In the rows, 128 means zero.
The rows of D fall into a few groups, which share some directions, and each row is roughly a mix of its group's hidden directions.
D (104 x 10):
[[ 87 100 130 147 144 114  90 103 118  98]
 [160 147 154 127 126 151 160 167 148 100]
 [117 104  82 108  79 112 131 138 118 143]
 [159 151  93 102 101 170 129 113 124 137]
 [112  97 117  93 179 132 138 104 122 148]
 [116 155 147 126 140  94 164  82 141 143]
 [177 163 137 120 133 138 158 142 158 148]
 [101  77 166 143 129 101 134 144 118 114]
 [157  90  96 122 101 148 146 142  97 145]
 [ 94 107 100 141 121 142  85 168 130 128]
 [108  88 173 147 105  94 139 136 120 134]
 [111 109 112 135 160 117  86  86 102 132]
 [135 127 103 125 165 114  89  85 116 151]
 [162 184 119  98 112 142 133 106 134 136]
 [139 106  86 102  85 147 135 155 115 117]
 [109 132 140 116 100 109  79  99 119 163]
 [182 150 133 115 107 126 155 159 137 150]
 [ 97 163 168 138 161 133 113 100 145 133]
 [150 164 121  95 115 149 168 155 145 142]
 [174 153 126 111 121 155 163 156 126 151]
 [ 89 119  90 125 117 142  86 160 131 116]
 [131 115 114 137 166 120  92  84 100 147]
 [152 155 101 105 105 150 132 116 151 173]
 [ 92  92 149 162 155 108 121 131 123  98]
 [168 158 126 103 135 164 160 156 126 132]
 [110  68 134 163 127 126 157 141 123 137]
 [170  99  90 114  98 119 138 131  97 132]
 [129 148 156 160 106  84 136 153 130 160]
 [173 167 104 112 120 154 162 131 126 137]
 [146 128 118 112 114 114 166  79 104 157]
 [ 95 103 155 172 142  99 123 140 137 102]
 [122 124  94  94 174 151 112 105 105 127]
 [ 92 118 104 139 132 144  86 170 139 112]
 [ 90 108 137 154 181 101 118 122 121 121]
 [180 152 132 126 129 151 152 159 155 142]
 [164 100  89 140 131 110  97 150 107 110]
 [ 81 117 119 137 121 147 111 178 152 121]
 [159 126 156 115 108 126 147  86 105 165]
 [140 159 123 169  83 141 133 121 163 133]
 [136 151 159 128 107 125 164 156 170 108]
 [131 144 159 122  92 128 185 148 132 139]
 [182 144 160 111 125 121 129  90 112 126]
 [145 149 143 116  91 132 171 167 149 133]
 [136 147 138 115  95 148 175 167 148 132]
 [103 125 100 139 146 151  77 156 127 104]
 [123  84  91 108 150 166 128 125 103 124]
 [105 111 120 168 171 126 125 130 107  89]
 [128 135 143 111  94  73 143 102 139 150]
 [134 159 177 140 165 125 113  94 134 127]
 [111 124 106 104 185 147 116  98 138 111]
 [121 106  70 120 104 116 105 157 120 113]
 [110 146 160 151 103 105 119  77 139 139]
 [150 141 144  97 105 160 163  95 111 144]
 [ 92  75 140 158 148 114 124 138 115 112]
 [173 157 127 109 126 133 160 130 122 173]
 [124 126 109 119 174 123  89  88 105 120]
 [167 155 124 111 115 152 160 166 149 140]
 [153 167 153 138 138 109 174 139 152 114]
 [152 165 131 101 127 155 165 157 152 122]
 [149  96  74 123 103 106 136 150 113 122]
 [155 157 148 137  81 106 134 164 117 139]
 [184 154 141 129 135 148 155 152 150 139]
 [118 163 168 133 160 134  97 123 150  99]
 [131 141 148 133  93 130 163 166 170 119]
 [169 139 130  94  88 137 140 164 113 126]
 [120 126 148 122 109 131 157  89 115 182]
 [ 85 161 156 131 148 135  88 118 149 121]
 [103  78 136 161 145 110 138 143  95 129]
 [175 112  99 120 119 111 146  99  92 139]
 [ 78  93 128 153 136 123  98 105 117 109]
 [ 81 106 118 126 132 105  92 100 106 108]
 [161 157  97  99 108 154 124 152 152 147]
 [163 176 102 105 102 152 124 125 136 142]
 [144 113 101 120 140 104  87 103  87 148]
 [ 73  98 125 140 116 105 101 108 115 113]
 [110  93 129 175 127 106  88 115 148 130]
 [107  71 123  94 156 142 129 129 149 128]
 [133 110 103 119 133 109  97 102  78 154]
 [175 159 127 108 122 148 157 162 144 139]
 [120 122 114 102 156 157 108 125 161  81]
 [142 132  80  97 153 170 119 123 115 117]
 [111 170 169 126 154 130 102 110 150 107]
 [135 103  72 125 119 127 173 134 111 134]
 [106 104 126 157 133 124  77 169 136 134]
 [117 121 144 168 106  90 122 157 105 160]
 [112 146 148 125 115  86  93 124 120 173]
 [ 85 102 123 139 147 122  94  98 103 104]
 [100 103 114 161 141 124  96 175 141 126]
 [ 96  94 159 164 136  97 134 139 154 130]
 [143 123 146 149  93 116 145 185 147 123]
 [ 92 115 145 167 168 108 129 109 143 106]
 [156  88  90 124  96 120 116 146 100 139]
 [ 97  75 145 159 149 109 139 138 114 124]
 [ 76 105 131 153 140 118 100 103 143 104]
 [112 155 123 126 150 104 174  83 136 132]
 [163 157  94 101 114 165 123 149 140 114]
 [149 155 184 138 162 131 132 112 142 113]
 [120 155 158 148 174 119  95  96 132 126]
 [158 176 136  94 100 123 126 131 154 148]
 [180 160 130 104 139 153 157 148 124 135]
 [104 133 121 168 108 106  88 134 118 166]
 [113 105 104 130 158 133  80 106  97 111]
 [140 152 142 119 115 158 170 166 157 114]
 [150 178  90 103 139 145 113 122 133 151]]
Here is one row of each group, with its name. Which group are the others in?
[139 141 136  86  85 131 161  96 121 143]
<47>
[132 116 111 135 169 123  89  86 102 141]
<96>
[132  79 126 110 110 135 147 128  82 156]
<30>

[163 157 109 104  82 153 122 142 143 140]
<30>
[118 116 110 116 175 153 139  82 115 108]
<30>
[110 168 179 127 152 133 129 107 153 120]
<47>
[112 132 121 147 161 146  79 157 136  97]
<47>
[ 86  97 125 156 138 110  90  98 129 120]
<96>
[178 157 127 103 135 149 160 141 114 150]
<96>
[162 152 126 102 144 166 162 137  99 143]
<96>
[107  91 143 187 124 113 146 136 116 123]
<30>
